[[132 148 108 153 118 125 135 122 102 124 138 124 133 139 119 138]
 [128 143 118 152 118 125 139 125 111 133 144 122 128 135 124 132]
 [130 143 110 148 120 127 132 126 109 123 134 124 136 138 124 137]
 [130 126 122 126 125 127 130 116 110 129 125 123 130 128 120 136]
 [128 140 127 130 122 119 124 131 120 126 133 124 129 134 118 136]]
->
[[128 140 127 130 122 119 124 131 120 126 133 124 129 134 118 136]
 [130 126 122 126 125 127 130 116 110 129 125 123 130 128 120 136]
 [128 143 118 152 118 125 139 125 111 133 144 122 128 135 124 132]
 [130 143 110 148 120 127 132 126 109 123 134 124 136 138 124 137]
 [132 148 108 153 118 125 135 122 102 124 138 124 133 139 119 138]]

[[100 131 106 133 106]
 [156 142 144 141 127]]
->
[[156 142 144 141 127]
 [100 131 106 133 106]]

[[128 128 126 125 123 128 129 133 123 125 129 125]
 [125 129 131 131 127 127 130 130 129 125 129 131]
 [117 117 127 125 144 126 125 109 125 106 130 118]
 [132 140 135 135 112 128 133 147 132 141 128 143]
 [129 131 129 130 132 124 127 128 125 126 129 132]
 [115 113 125 123 148 126 124 103 124 100 130 113]]
->
[[132 140 135 135 112 128 133 147 132 141 128 143]
 [125 129 131 131 127 127 130 130 129 125 129 131]
 [129 131 129 130 132 124 127 128 125 126 129 132]
 [117 117 127 125 144 126 125 109 125 106 130 118]
 [128 128 126 125 123 128 129 133 123 125 129 125]
 [115 113 125 123 148 126 124 103 124 100 130 113]]

[[142 117 112 146 113 154 112]
 [131 114 151 119 143 147 120]
 [151 104 125 108 149 152 104]
 [151 149 145 153 107 152 151]
 [119 135 113 121 104 140 145]
 [126 151 105 118 100 127 114]
 [119 114 152 148 135 101 119]
 [120 130 137 106 105 104 108]]
->
[[119 114 152 148 135 101 119]
 [131 114 151 119 143 147 120]
 [151 149 145 153 107 152 151]
 [120 130 137 106 105 104 108]
 [151 104 125 108 149 152 104]
 [119 135 113 121 104 140 145]
 [142 117 112 146 113 154 112]
 [126 151 105 118 100 127 114]]

[[120 131 129 144]
 [122 122 127 137]
 [137 138 116 120]
 [112 114 136 132]
 [142 144 138 110]
 [115 116 151 134]
 [132 134 132 126]]
->
[[115 116 151 134]
 [142 144 138 110]
 [112 114 136 132]
 [132 134 132 126]
 [120 131 129 144]
 [122 122 127 137]
 [137 138 116 120]]

[[120 138 125 152 126 114 137]
 [122 135 143 146 121 133 129]
 [128 129 107 126 130 134 142]
 [113 125 133 151 128 111 129]
 [121 125 138 144 124 114 139]
 [125 134 115 118 133 136 142]
 [124 133 136 152 128 110 134]
 [131 125 120 119 132 137 134]
 [130 124 121 121 133 136 139]]
->
[[122 135 143 146 121 133 129]
 [121 125 138 144 124 114 139]
 [124 133 136 152 128 110 134]
 [113 125 133 151 128 111 129]
 [120 138 125 152 126 114 137]
 [130 124 121 121 133 136 139]
 [131 125 120 119 132 137 134]
 [125 134 115 118 133 136 142]
 [128 129 107 126 130 134 142]]

[[150 127 106 129 116 124 118 121 129 150]
 [133 154 124 102 128 108 147 150 109 130]
 [122 124 143 129 142 133 135 127 135 119]
 [121 155 145 107 134 108 152 155 110 119]]
->
[[121 155 145 107 134 108 152 155 110 119]
 [122 124 143 129 142 133 135 127 135 119]
 [133 154 124 102 128 108 147 150 109 130]
 [150 127 106 129 116 124 118 121 129 150]]

[[128 122 143 108 129 110]
 [125 127 103 152 121 143]
 [135 135 125 135 144 135]
 [143 125 112 138 127 137]
 [128 122 146 105 136 117]
 [130 128 144 116 128 110]
 [112 122 131 134 113 121]
 [142 124 114 137 126 139]
 [122 147 121 139 143 130]
 [122 147 123 135 140 125]
 [138 126 105 148 131 139]]
->
[[128 122 146 105 136 117]
 [130 128 144 116 128 110]
 [128 122 143 108 129 110]
 [112 122 131 134 113 121]
 [135 135 125 135 144 135]
 [122 147 123 135 140 125]
 [122 147 121 139 143 130]
 [142 124 114 137 126 139]
 [143 125 112 138 127 137]
 [138 126 105 148 131 139]
 [125 127 103 152 121 143]]
